128 stands for zero in the data rows.
Here are some points, each followed by its number:
[ 99 169  72 192 187 113 163 112  91  94 145 180 183 162 110 175 155 125
 117 139  93 130 134 170] 0
[ 91 162 143 134 122 140  93 164 119 101 114 103 143 136 148 119 100 112
 146 165 128 133 148 189] 1
[ 98  78 153 134 143 150 140 132 122 123 124 156 149  75 180 155 127 153
 100  65 117 126 138 113] 2
[134 148 127 127 132 119 129 120 145 127 105 136 119 137 113 115 128 126
 125 137 139 129 120 134] 3
[149 123 101 128 129 124 159 102 116 124 132 129 108 146  99 151 130  96
 138 127 120 148 112 111] 4
[159 109 108 196 201 158 126 228  19 115 221 136 211 114 158  55 122 207
  70 149  52  74 139 160] 5
[138 110 162 140 139 137 115 168  96  94 165 131 148 111 159 110 108 133
 153 119 105 112 145 121] 6
[ 91 108 129 151 136 131 135 134 109 126 144 140 157  86 170 147 122 128
 138  98 133 113 124 129] 7
[210 144 109 134  92 106 106 142 163 143 163 127  98 200  56  96 128 109
 104 165 122 125 154  82] 8
[ 76 123  93 127 107 115 169 131 171 150 147 135  98  83 207 116 101 125
  86 137 144  91 120 148] 9
[ 29 176 147 136 135 151 132 137  89  96 125 132 109 115 137 110 111 116
 130 123 177 145 145 206] 10
[110 121 172  99 124 123 131 111 162 169 113 110  67  98  97 136 126 106
 167  82 161 147 128  67] 11
[151 121 123 135 151 114 134 120  90  95 145 139 154 142 112 140 128 125
 127 144 107 136 126 124] 12
[155 129 133 123 120 138 124 114 159 148 114 110 120 169  77 122 124 142
 107 141 136 171 133 121] 13
[ 80  48 161 117 119 123 138 144 147 119 151 108  92  62 184 130 114 124
 145 127 113  99 164 109] 14
[ 53 114 140 145 145 143 128 143 139 155 145 133 137  40 157 158 153 119
 134  78 152  85 118  93] 15
[139 139 106 130 104 119 106 128 138 133 125 103 119 151 111 133 139 123
 135 167 125 137 120 141] 16
[121 105 125 132 109 125 129 116 157 161 139 104  96 136 124 125 141 135
 145 109 125 132 135 114] 17
[ 97  73 147 132 157 137 137 118 124 110 133 173 159  82 192 145 112 157
 116  50 101 123 142 112] 18
[146 147 128 134 137 107 120 128  98  87 111 122 139 133 110 102 101 114
 111 164 141 164 143 159] 19
[101 150 187 112  87 143  45 166 116  64  76  67 155 154 174 122  50 107
 183 215 122 178 155 228] 20
[152 101 135 134 140 116 123 135 132 123 159 122 118 166 103 117 116 141
 114 132 136 128 132 113] 21
[133 139 109 130 118 122 112 138 140 154 144  96  84 120 104 102 150  97
 138 147 135 121 131 137] 22
[145 104 198  87 107 139  70 138 159 145  86 110 160 121 122 144 131 155
 214 112 124 149 140 133] 23
[ 79 156 142 102 204 178 150 158 123 196 183 186  90  37 134  74 106  26
 167  63 156  82 134 147] 24
[ 70  40  89 130 176 168 175  38   0  78 128 112 108 102 190 235 193  51
 171 107 128 171  42 102] 25
[ 83 138  44 152 146 152 165  81  59 137 133  98 121 129 125 183 182  98
 107 115 133 121  87 137] 26
[145 122 110 130 122 131 131 129 121 121 131 111 104 123 123 129 136 116
 136 141 127 116 118 130] 27
[121  99 138 141 109 163 106 137 116 139 110 138 174 136 159 144 142 162
 109 133 115 111 120 121] 28
[ 72 129 128 147 150 152 120 149  96 127 143 143 166  93 151 146 144 135
 146  91 136 100 123 128] 29
[126 103  98 160 163 148 155 122  41 112 159 123 162 120 131 138 142 137
 139 109 111 108 101 136] 30
[192 139 123 119 121 101 138 114 146 129  84 136 143 147 120 118 110 147
 103 163 140 166 129 119] 31
[139 188 147 106 124 113 101 106 171 137  90 144 138 176  60 116 130 145
 114 147 160 202 129 146] 32
[116 137 125 128 131 132 117 137 117 113 129 131 139 123 146 121 129 130
 136 139 131 126 128 156] 33
[134 132 100 138 107 113 100 147 125 140 125 105 110 145 116 133 137 122
 143 179 124 113 118 155] 34
[177 140 149 119 104 107 123 124 141 116 122 109 111 155 103  96 123 146
 117 156 141 148 140 126] 35
[205  77  99 136 136 104 159 103  95 116 115 119 133 187 115 141 155 134
 101 141  80 130 115  59] 36
[153 101 171  69  58  77 134 105 252 180  91  97  29  56 118  98  90 120
 115 102 166 186 151 102] 37
[134 108  98 141 180 105 112 137 140  80  93 218 181 121 164 163 201 150
 118 110 112  79 124  96] 38
[147 168 133 115 117 111 113 113 167 145  99 131 130 152  74  96 116 144
 106 168 150 173 119 148] 39
[130 138 130 175 122 106  78 161  54 164 174  82 244 163  91 105 241 197
 205 109  58  82  64 128] 40
[155 101  80 106 102 126 176 132 156 142 120 121  76 106 162 121 122 119
  69 161 112 107 122 133] 41
[108 135 106 138 133 127 138 122 128 133 139 134 123 131 112 137 135 117
 130 118 128 129 119 125] 42
[182 134 128 129 136  59 131 109 158 138 187  96  95 146  58  92 146 150
 120  78 140 157 159 107] 43
[ 45 126 131 160 154 169 109 140  62 118 135 150 174  70 176 181 164 119
 163  60 122  94 111 131] 44
[124 103 185 112  74 135  84 137 176  98 136  83  63 211  86 126  97 132
 201 198 143 154 123 143] 45
[120 134 102 145 129 121 136 132 122 117 137 108 107 134 111 118 134 118
 116 145 126 117 124 128] 46
[149 148 144 128  90 129 116 155  97 127 108  94 144 107 209  92  78 138
 142 178 151 128 137 178] 47
[174 120 189 135  95  88 144 126 168 139 133  73 103 175  96  87  60  78
 170 201 175 189 191 124] 48
[131 145 135 124 119 121 117 111 131 117 106 138 141 159 119 129 125 139
 120 146 144 154 139 134] 49
[108  28 155 123 122 127 184 131 157 148 109 113 130 155 194 121 151 116
  79 116  81 110 157  58] 50
[  9  90 151 139 128 112 154 131 105 127 145 110 110   0 191 138 168 120
 171  29 159  80 104  92] 51
[148 149 151 108 129 140 116 134 143 129 103 158 138 105 163 111  90 142
 109 117 160 132 159 158] 52
[ 67 113 161 147 149 124 128 130 147 181 165 123 115 143 103 127 127 123
 140  90 106 116 138  88] 53
[ 88 137 122 100 116 140 114 135 153 117 133 142 129 113 142 135 102 132
 132 134 146 110 150 175] 54
[116 135 160  94  97 101 121 104 218 156  99 168 122 138 118 136 129 135
  79  95 131 153 175  91] 55
[147 160   0 201 197  92 145 119   0 143 238 131  87  75 133 211 190 113
 138  99 130  90   0 118] 56
[168  96 141 117  97 141 132 127 132 102 111  95 103 138 156 122 122 107
 137 164 114 136 141 104] 57
[158 158 139 122  98 125  93 131 158 149 123 110  92 163  74 115 137 122
 133 165 135 129 127 115] 58
[179  81 139 125 122 146 129 144 146 113 169 103 115 186  92 136 130 117
 138 134  74 116 133  73] 59
[186  74 125 119 138  69 213  77 167 144 151 199 157 197  64 142 115 179
  52  43 121 203 145  51] 60
[108 121 129 125 141 148 131 135 107 135 143 123 130  92 124 138 153 123
 152 104 129 100 114 113] 61
[129 100  86 153 173  91 144 113  77  95 180 123 105 157  93 169 169  87
 142 126  85  99 118  68] 62
[155  32 164  73  80 142 173 127 184 181 135 116 133 124 176 132 173 139
  51  60 102 131 159  32] 63
[ 76 159 140 118 138 120  90 140 185 151  84 188 170 141 120 131  55 127
 141 136 147 155 158 198] 64
[  0  57 210 152 240 221 112 181 111 189 114 178 255  13 211 205  92 176
 175   9 167 103 155 124] 65
[144 120 127 119 123 131 130 132 119 122 126 119 114 129 133 128 120 119
 138 135 124 126 124 123] 66
[211 158 111 130 129 107 145  96 128 114 126 156 145 166  99  76 116 178
 108 144 134 145 137 144] 67
Which three points above are nearest to each new point by angle? Their numbers follow each, nearest first.
[172 156 188  85  87 112 145 104 172 164 118 138 133  80 163 100 126 122
 124 111 167 169 125 129] 37 52 55
[ 91  94 134 146 125 120 122 148  96 144 141 115 177  38 209 143 151 115
 192 122 147  93 124 134] 7 51 44
[130 134 133 126 132 141 116 157 130 124 130 117 107 110 130 104 121 127
 132 143 136 107 126 136] 22 47 1
[167  97 130 103 121 133 145 135 114 105 137 125 104 101 144 140 134 103
 158 104 106 111 115  93] 66 57 27
[130 141 134 119 119 127 130 109 181 153 102 164 125 150 118 121 116 151
  97 105 145 142 132 119] 55 32 60
[135 139 124 129 109 132 124 135 131 125 131  98 124 144 151 119 129 131
 116 152 127 121 133 119] 57 47 16
[139 121 153 103 103 139 125 134 136 128 109 113 118 119 165 128  95  86
 143 154 131 142 140 119] 57 66 20
[ 12  73 139 190 168 131 154 133  44 130 164 165 225   0 248 181 143 129
 172  45 154  82 131 107] 7 29 44
[111 114  86 141 124 104 171  79 120 136 128 117 109 141 134 148 164 111
  73  91 137 132 109  99] 26 42 4
[135 146 100 145 124 130 123 127 152 147 141 124 114 173  94 124 120 135
  94 148 107 131 127 128] 8 13 58
[161 112 127 132 132 101 116 110  89  90 163 127 109 156 110 149 178 168
 159  94 123 112  97  94] 62 36 40
[255 255 141  99  29 107 121  65 222 114  11 139 122 255   0  11 113 255
   0 205 100 255 137 138] 39 35 32
[111 106 145  89 117 112 126 117 188 151 126 114 109 110 102 136 118 124
 142 103 124 154 136 116] 37 11 55
[ 81 109 151 135 166 159 133 138 133 142 120 151 158 100 154 147 112 150
 135  90 152 106 124 120] 65 29 2
[186 109 120 131 112 143 125 125 116 140 100 114 129 173 119 130 115 118
 120 173 103 142 131 106] 36 57 31
[152 127 138 108 116 122 121 132 160 120 108 145 111 101 153 116 126 122
 115 130 136 122 154 109] 37 52 55
[157  75 159  97 127 139 140 132 143 145 124 121 116  87 148 150 125 141
 133  89 131 115 105  88] 63 2 11
[152 140 101 113 139  93 102 155 202 166 105 181  78  36 171 123 126  81
 190  83 136  71 121 101] 24 15 11
[  0 246 124 104 142 143 141 112 125  71  81 127  17  40 171  97 154  58
 122 106 255 105 108 231] 10 54 24
[142 119  81 152 148 134 154 119  89 140 141 131 139 154 124 145 157 116
 102 135  98 126 100 123] 26 30 56
[ 46 135 114 141 141 120 134 118  61  43 160  79 112 100 160 138 178  64
 196 142  94 103 118 153] 25 44 33
[109  98 207  76 128 133  67 185 148 144 145  95 191 210 104  97  45 162
 138 159  64 183 190 187] 20 1 64
[ 74 179 142 161 145 162  71 145  29 102 126 158 208 143 156 119 181 154
 151 142 127 115  88 204] 33 29 44
[ 52 104 160 131 163 156 138 126 115 149 123 151 183  77 160 147 118 159
 135  65 161 115 124 118] 65 29 7
[137 194 181 122 109 151  87 130 135 108  69 111 125 185 102  90  92 143
  96 190 170 173 178 178] 49 39 32
[135 128 129 129 133 119 135 122 130 115 111 150 131 128 123 128  96 100
 127 127 117 159 143 131] 19 64 31
[157 118  89 124 112 108 165  77 156 132 120 117 111 164  98 178 138 127
 101 115 148 169 104 109] 4 60 13
[ 65  54 152 173 134 130 133 153  81 130 165 144 231   0 251 146 183 143
 197  84 167  63 141  96] 7 29 51
[182 100 124 108 153 113 146 142 108 115 128 119 133 154 120 126 138 104
 144 172  83 134 105  94] 36 59 12
[116 119 130 126 133 134 133 120 133 126 129 144 132 123 141 134 128 133
 123 116 121 130 133 124] 18 2 65
[213 100 142 117 145 124 140 156 149 134 157 122 114 185  90  86 114 185
  99 123 124 125 131 108] 21 8 67
[153 110 109 116 171 103 123 121  78 100 183 123 134 164 104 151 158 148
 178  85 106 135  93 120] 62 12 30
[184 178  74 101  59 152 120  69 161 138  73 109  85 255   0 139 132 129
  62 199  80 255 108 148] 13 39 32
[154 166  67 145  93  92 116 128 127 132 165  94 119 189  91 103 189 114
 103 158  99 130 113 147] 16 46 8
[131 114 128 123 129 136 138 124 147 153 132 133 113 115 147 138 141 139
 124 100 136 104 123  98] 63 15 17
[ 96 119 150 112 139 130 131 136 140 138 142 114 102  51 139 125 142 117
 183  93 160  88 115 119] 51 15 61
[140 130 126 125 131 111 158 109 156 143 134 150 129 140 103 124 109 139
 108 119 123 148 137 109] 60 55 13
[100 129 134 126 147 150 137 133 117 126 115 158 147 125 151 138 106 139
 117 106 143 142 129 160] 65 10 64
[138 106 131 115 126 147 103 171 117 123 118 106 107  81 162 155 121  89
 201 151 104  74 105 116] 66 61 27
[136 100 107 144 146 134 153 125  93 126 131 156 173 128 138 141 140 132
 108 115 105 116 127 115] 30 38 12
[103 128 138 112 106 137 133 132 110 135 118 103 121 103 148 132 126 119
 168 109 133 145 135 142] 51 10 23
[104 143  92 139 122 134 124 120 122 136 113 140 160 145 152 149 138 153
 108 130 122 131 124 155] 0 28 26
[112 172 131 157 149 107 130 114 149 129 115 185 188 139 138 121  91 186
  99 124 145 163 151 179] 64 52 49
[132  84 149 118 157 138 141 137  83 107 147 153 157 102 154 149 115 134
 133  88  97 116 128 114] 18 2 6
[156 156 159  85  82 127 124 143 172 125 125 108  55 110 143  70 109 143
 110 149 203 132 155 139] 37 35 52
[ 98 146 144 112 142 133 128 119 143 156 156 154 121  77 114 118 120 146
 131  85 180 128 138 153] 24 15 65
[ 77 150 103 153 142 131 134 126 100 119 133 132 153 119 134 141 134 115
 128 126 118 130 122 163] 0 44 10
[149 167 112 124 119 137 130 180 163 153  91 152 102  78 180 104  93 122
  87 189 158  72 127 157] 9 52 41
[131 133 142 113 132 136 108 131 110 115 124 123 124 111 135 121 145 124
 157 134 126 117 123 124] 61 23 6
[140 116 137 128 131 114 136 133 145 140 133 133 121 128 132 120 123 131
 129 116 128 120 135 113] 63 37 50
[127 123 118 148 148 124 141 125  97 123 148 139 146 118 138 138 150 129
 130 103 119 109 117 116] 30 56 44
[132  52 119  66 153 164 159 148 148 111 172 111  94   0 220 159 115  94
 255  68 112   0  67  92] 61 51 14
[128 146 118 128 137 117 124 126 147 125 121 156 132 136 122 122 124 142
 111 132 125 138 135 151] 64 32 39
[110  41 134 110 160 166 132 162  60 159 255  74 178   0 150 157 226 123
 240   7 115  13  53  61] 61 51 15
[140 125 108 138 133 100 150 126 179 179 171 139 100 136  97 110 145 141
  82 103 122 130 141 107] 43 60 17
[138 109 143 127 137 112 129 131 152 139 127 136 115 116 137 121 125 136
 128 101 128 123 139 106] 63 37 11
[105 136 132 155 133 146 147 113 126 177 109 128 106 123 108 123 121  78
 127 113 140 124 135  78] 11 53 24
[134 117 130 112 122 116 103 130 196 157 112 121 104  85 112 150 133  95
 170 105 123 107 128  95] 11 37 17
[ 93 159 119 145 178 142 158 148 140 144 128 178 133  96 136  85 108  85
 104 107 127  88 133 118] 24 15 9
[137 120 131 136 141 129 124 148 109 121 155 117 143 154 119 116 119 137
 125 154 103 111 119 135] 5 12 21
[149 128 114 126 134 133 127 125 117 111 117 142 125 127 142 138 142 134
 109 135 124 115 123 130] 38 36 41
